In the rows, zero is written as 128.
Each path below is one point turned by a fixed rotation once a step. After each direction that follows a path, write how fast that rotation turns it, in degrees each step (0 if it stays still).
Each turn is a multiple of 5 degrees from 10 to 175, or 0.
Each row of a path follows its step; steps can be skipped.
Rotation 1:
step 0: [126 127 123 128 134 136 120 131 134 127 126 133 133 129 136 133 123 124
 129 121 116 131 119 137 121 129 124 131 134 134 125 121 130 123 123 131
 123 125 129 134 137 129 124 132 124 138 128 125]
step 2: [133 123 129 128 139 129 126 134 124 131 128 124 127 141 137 121 130 131
 120 126 128 125 126 123 124 129 132 132 134 139 133 121 126 127 140 131
 120 127 130 125 133 135 125 124 135 135 128 124]
step 3: [129 131 130 119 131 129 126 137 129 129 123 135 121 123 137 130 134 130
 129 120 127 123 126 138 128 125 128 124 132 127 131 128 133 131 139 138
 127 127 129 131 134 131 123 144 129 125 123 124]
step 5: [128 122 127 126 134 126 123 126 124 124 133 131 133 123 135 123 135 119
 121 131 121 134 117 129 128 122 138 122 126 139 129 126 126 133 128 140
 129 133 132 126 138 132 131 131 126 131 133 123]
step 8: [129 127 128 121 131 128 129 129 129 129 132 137 130 131 131 123 135 137
 126 129 137 128 123 122 126 136 132 120 125 137 139 129 122 133 136 139
 131 131 122 125 133 127 127 129 127 124 114 122]
step 11: [131 128 137 131 127 128 133 124 126 128 131 132 135 129 127 125 126 126
 125 131 125 129 121 123 124 125 133 117 126 143 130 121 129 133 122 134
 116 125 114 128 130 121 131 125 135 128 125 129]
step 21: [125 124 137 129 124 125 131 130 130 128 130 137 124 122 131 123 139 124
 121 127 138 122 128 124 131 123 133 121 126 137 134 128 130 130 140 135
 125 124 124 132 137 131 125 140 130 127 131 127]
step 23: [121 129 127 127 122 125 128 130 127 127 121 129 138 119 121 129 132 124
 131 125 119 128 121 131 127 124 136 126 124 139 133 120 134 136 128 141
 128 129 130 134 132 121 131 129 120 128 128 120]
Speeds:
[126 129 129 129 129 126 128 128 129 130 127 126 129 129 126 129 128 129
 126 128 128 127 127 126 127 125 128 130 128 130 128 128 126 132 126 130
 129 129 130 127 125 127 131 127 126 127 125 129]
115
[129 130 128 130 129 130 127 129 127 130 127 129 128 132 127 129 127 126
 128 129 126 125 128 128 129 130 127 128 128 129 130 129 127 128 126 125
 125 127 127 125 129 126 128 126 131 130 127 127]
160
[126 129 127 130 129 129 131 129 125 127 128 129 128 129 127 126 128 128
 126 128 127 128 130 129 129 129 128 130 130 127 127 126 128 125 130 130
 127 133 129 128 127 129 131 126 125 129 129 126]
140
[128 126 128 127 127 127 124 128 127 129 129 126 129 129 132 127 126 126
 128 128 129 127 131 128 127 129 128 130 127 129 124 127 126 129 128 127
 128 126 130 127 127 132 129 127 128 131 128 128]
145
Rotation 2:
step 0: [130 131 126 134 129 134 123 120 118 117 128 127 130 134 116 125 135 124
 130 134 126 129 121 124 133 123 126 136 126 123 133 138 122 123 125 133
 123 127 129 138 131 117 123 121 123 119 136 124]
step 3: [135 136 126 130 137 127 123 125 133 132 128 124 138 131 123 138 135 132
 141 142 133 126 123 129 132 129 133 128 120 126 128 132 134 134 123 119
 131 132 116 123 125 128 118 129 135 131 124 130]
step 5: [133 127 129 125 121 125 127 127 130 126 112 136 140 119 128 116 129 140
 126 129 122 136 129 132 135 131 119 123 132 130 131 124 133 124 124 118
 130 125 125 130 136 125 123 139 125 133 129 129]
step 6: [125 133 114 127 128 129 126 133 119 128 135 138 131 136 134 128 125 125
 128 136 132 137 130 134 124 127 129 134 129 127 131 133 113 120 133 126
 135 125 120 124 124 130 120 121 124 121 135 137]
step 8: [141 122 127 130 127 128 125 128 124 123 123 128 127 129 127 114 136 124
 129 130 133 125 134 128 124 133 136 120 133 130 127 139 134 114 128 136
 133 116 136 117 127 132 127 128 130 128 124 128]
step 11: [136 121 136 125 129 121 131 134 128 138 127 132 132 132 129 118 125 141
 124 135 125 125 128 117 130 125 136 124 130 118 134 126 131 122 140 120
 126 135 133 131 129 126 129 126 130 140 129 135]
step 15: [134 139 133 121 126 135 127 134 126 125 124 119 135 124 124 123 127 137
 124 135 127 129 136 122 133 127 133 122 123 120 130 128 130 128 122 123
 128 124 120 130 115 124 124 130 146 133 129 124]
step 22: [123 145 123 126 140 128 128 139 141 131 126 134 130 132 133 138 125 121
 127 130 128 128 132 138 128 123 129 137 131 125 135 128 124 126 129 131
 131 127 129 124 122 138 120 124 131 131 125 128]
Speeds:
[126 132 127 124 128 129 127 130 128 128 127 124 126 128 128 129 127 128
 127 123 126 128 130 129 128 126 127 128 129 128 129 127 127 129 129 131
 128 129 128 129 129 127 128 130 128 127 126 130]
140
[128 129 127 126 127 129 127 128 128 127 125 127 128 130 131 127 128 127
 127 129 129 127 128 130 128 130 129 129 125 127 130 127 131 129 126 129
 128 128 128 125 125 129 131 125 128 129 130 132]
155
[129 127 128 128 130 128 128 133 130 127 129 128 127 127 127 128 125 128
 131 130 129 127 128 123 129 128 127 130 126 127 130 129 126 128 126 129
 127 127 127 126 129 128 129 128 127 129 128 129]
95
[128 127 130 124 129 128 129 128 127 130 124 131 130 125 129 129 127 127
 127 130 127 125 127 127 128 129 128 129 128 130 128 128 130 131 129 129
 128 128 125 130 128 126 127 128 129 129 125 129]
175
[128 127 128 132 125 129 125 128 129 129 127 129 127 126 129 127 128 128
 126 129 130 131 129 127 128 129 130 127 129 128 129 127 129 127 129 132
 128 131 128 129 128 127 129 132 128 130 126 130]
115
Rotation 3:
step 1: [133 118 133 137 138 127 128 136 132 119 129 142 131 130 121 134 129 133
 123 130 126 128 127 125 138 131 125 121 143 126 125 129 126 123 121 130
 126 131 121 130 127 138 126 133 129 129 125 127]
step 2: [125 137 125 137 127 134 129 126 133 122 126 131 122 139 124 128 128 136
 119 136 128 126 137 124 126 123 132 123 137 121 122 133 116 130 126 133
 127 129 138 132 134 136 130 120 121 127 131 126]
step 9: [137 121 132 134 141 124 133 126 135 120 126 123 131 130 130 128 138 131
 126 134 139 129 127 122 131 128 122 120 130 114 124 131 131 124 128 131
 120 131 127 132 128 135 129 127 117 134 121 130]
step 10: [133 127 123 128 129 125 130 132 136 131 126 126 127 134 130 137 129 135
 129 137 125 133 131 123 134 125 133 122 136 123 120 128 123 134 121 124
 111 120 131 130 131 130 128 113 130 127 134 123]
step 11: [127 126 122 134 127 123 130 118 137 125 125 133 138 133 131 119 135 127
 129 126 133 131 122 120 126 119 134 119 127 127 133 130 127 130 126 120
 124 130 129 137 128 131 132 118 125 114 121 127]
step 16: [132 126 125 139 133 125 122 122 132 122 133 135 143 135 128 130 137 129
 123 133 120 132 126 140 133 113 136 126 128 125 126 124 125 126 122 131
 129 130 126 127 131 130 131 120 124 124 120 126]
step 22: [131 120 124 135 134 128 134 125 130 125 127 137 127 140 132 127 132 129
 123 134 124 131 127 112 125 125 135 122 139 116 131 132 130 130 118 125
 121 129 128 126 129 126 132 128 124 135 132 127]
step 23: [131 133 131 130 122 127 130 129 136 133 125 128 141 138 131 125 125 129
 133 131 131 126 123 122 131 128 135 128 129 115 120 133 122 126 128 121
 127 122 137 128 127 137 127 116 117 124 127 124]
Speeds:
[128 125 131 126 128 124 129 130 126 130 127 130 128 128 127 128 126 127
 127 127 130 128 126 128 128 129 128 126 126 126 124 129 128 127 130 127
 128 129 127 129 127 130 130 129 126 128 128 127]
130
[127 131 126 128 128 127 125 128 129 129 131 128 128 127 126 125 125 128
 131 126 128 127 123 128 129 126 129 128 126 127 129 128 128 127 126 130
 126 129 130 127 128 128 130 128 128 128 128 127]
90
[128 127 126 128 129 127 129 132 128 129 127 130 127 127 128 132 126 127
 129 127 126 130 128 127 128 127 128 130 129 131 128 130 130 129 125 126
 126 127 129 127 127 130 128 129 131 130 129 129]
155
[131 127 129 129 126 128 127 129 127 126 128 126 129 128 128 128 127 127
 131 126 129 128 128 127 131 132 127 128 129 126 130 129 127 126 130 128
 127 126 130 127 126 130 124 130 128 127 125 129]
130
Rotation 4:
step 1: [128 126 139 121 132 126 129 128 127 125 136 122 119 122 128 138 130 133
 131 130 125 136 120 129 133 120 124 128 123 122 122 126 133 129 127 129
 123 141 131 126 129 118 135 141 126 125 131 119]
step 3: [123 138 129 142 121 124 128 122 130 136 121 122 120 139 127 113 125 129
 120 129 128 134 131 124 133 120 126 129 129 129 131 124 127 134 133 133
 129 131 133 132 125 132 124 127 130 139 125 132]
step 4: [126 128 130 133 129 126 130 123 132 126 116 123 135 126 128 129 130 136
 127 130 131 132 129 137 132 138 124 136 134 124 141 124 129 136 136 123
 136 141 123 121 127 138 122 126 132 130 123 120]
step 10: [130 124 130 130 128 128 135 126 125 133 126 123 133 116 132 122 143 142
 128 127 128 134 122 129 125 124 137 127 126 136 124 122 124 134 132 127
 117 126 134 119 126 117 129 131 130 122 131 132]
step 13: [140 133 123 131 126 135 113 134 131 135 122 119 128 121 125 129 129 130
 121 132 129 129 133 131 136 130 123 128 121 126 132 133 133 132 133 125
 138 137 124 136 118 122 127 132 130 121 128 129]
step 15: [125 122 129 134 118 120 130 131 131 129 132 133 134 145 120 123 132 131
 131 132 127 136 123 134 126 137 128 127 134 122 127 119 127 131 126 127
 136 128 133 119 134 124 130 117 130 122 129 123]
step 21: [132 122 124 123 135 123 141 115 125 130 125 122 124 130 135 127 140 128
 126 131 120 131 128 128 120 124 126 122 124 128 136 130 126 137 132 132
 128 138 124 126 124 131 129 123 115 120 123 129]
step 22: [131 123 126 123 138 125 127 129 124 130 126 130 124 127 129 132 133 116
 122 129 129 127 126 138 133 127 127 118 135 133 122 130 126 131 146 125
 140 122 128 125 120 123 122 136 127 119 129 126]
Speeds:
[127 127 131 128 130 126 128 127 129 130 127 127 128 127 126 127 127 127
 129 132 127 126 127 127 126 128 126 125 130 126 127 128 128 126 126 126
 128 128 128 128 128 130 126 126 127 126 131 129]
110
[126 126 125 127 130 127 129 129 126 131 130 129 128 128 130 129 131 128
 131 127 127 130 129 130 126 127 126 128 127 128 126 127 130 128 129 128
 127 128 127 131 130 127 126 126 128 129 130 125]
70
Rotation 5:
step 2: [122 125 124 129 131 133 126 123 123 138 123 135 134 124 129 137 131 121
 127 134 124 117 126 124 128 122 127 127 123 125 123 137 124 125 126 126
 119 122 124 122 122 130 139 131 123 121 135 134]
step 4: [135 136 130 132 124 123 127 137 127 131 127 131 121 126 126 128 121 138
 135 116 126 131 130 134 126 135 124 122 127 121 131 125 124 132 122 127
 124 129 135 128 142 129 134 124 123 129 121 130]
step 5: [127 130 122 136 119 123 123 132 118 132 132 127 130 122 128 128 128 114
 127 128 131 120 136 119 132 128 139 132 125 132 134 123 131 131 125 133
 121 127 134 125 126 124 121 132 128 127 125 129]
step 9: [123 124 129 122 127 136 125 128 130 127 128 124 132 133 140 135 125 124
 136 125 131 130 119 127 131 126 129 131 132 132 124 116 123 124 132 113
 129 123 134 120 119 133 124 126 129 126 127 122]
step 15: [131 130 130 126 127 133 129 139 132 129 123 124 128 139 129 124 133 125
 122 132 126 134 134 134 133 119 121 119 137 132 126 122 124 127 125 124
 128 134 131 126 125 128 132 127 128 137 122 115]
step 18: [116 128 128 123 137 129 127 125 126 123 126 140 126 136 126 129 130 130
 127 125 130 128 124 129 129 123 128 121 126 121 135 128 125 129 115 117
 133 126 132 130 120 132 132 130 141 124 127 125]
step 19: [131 129 133 131 130 125 126 127 129 137 131 119 118 129 124 129 121 136
 134 130 129 125 133 118 120 123 123 118 128 117 124 122 133 129 125 129
 118 125 122 126 130 124 132 123 132 126 131 135]
step 21: [115 134 126 128 126 129 123 134 138 126 124 133 126 136 123 128 126 118
 118 123 133 134 132 128 127 134 126 129 129 138 128 119 128 136 126 130
 131 129 134 130 134 135 125 130 121 122 127 124]
Speeds:
[127 126 125 129 128 131 129 128 130 128 129 131 130 128 128 127 130 128
 128 128 130 130 129 130 127 125 129 126 127 130 129 127 128 129 128 130
 126 127 130 127 125 132 126 128 129 130 130 128]
120
[132 130 130 128 129 132 128 124 129 129 129 129 128 127 127 129 125 128
 127 130 129 128 126 127 128 127 129 128 130 128 130 127 128 125 128 129
 126 126 128 128 130 129 126 127 129 128 129 126]
110
[129 129 129 130 130 130 128 129 128 132 126 129 127 130 130 128 131 128
 127 129 126 127 124 130 129 125 129 127 126 128 130 129 130 126 125 130
 129 129 127 126 129 125 129 129 127 130 127 129]
25
[130 129 128 128 129 128 128 127 126 129 131 129 127 128 128 125 130 127
 126 126 130 131 130 130 126 129 128 126 130 126 129 127 125 129 126 125
 128 129 127 129 129 126 129 130 129 129 128 128]
100
[127 129 131 129 128 128 129 129 128 127 127 128 128 126 129 125 128 126
 129 131 128 125 129 130 127 130 131 127 131 131 128 128 129 130 129 130
 129 129 127 129 127 128 128 127 126 130 125 124]
45
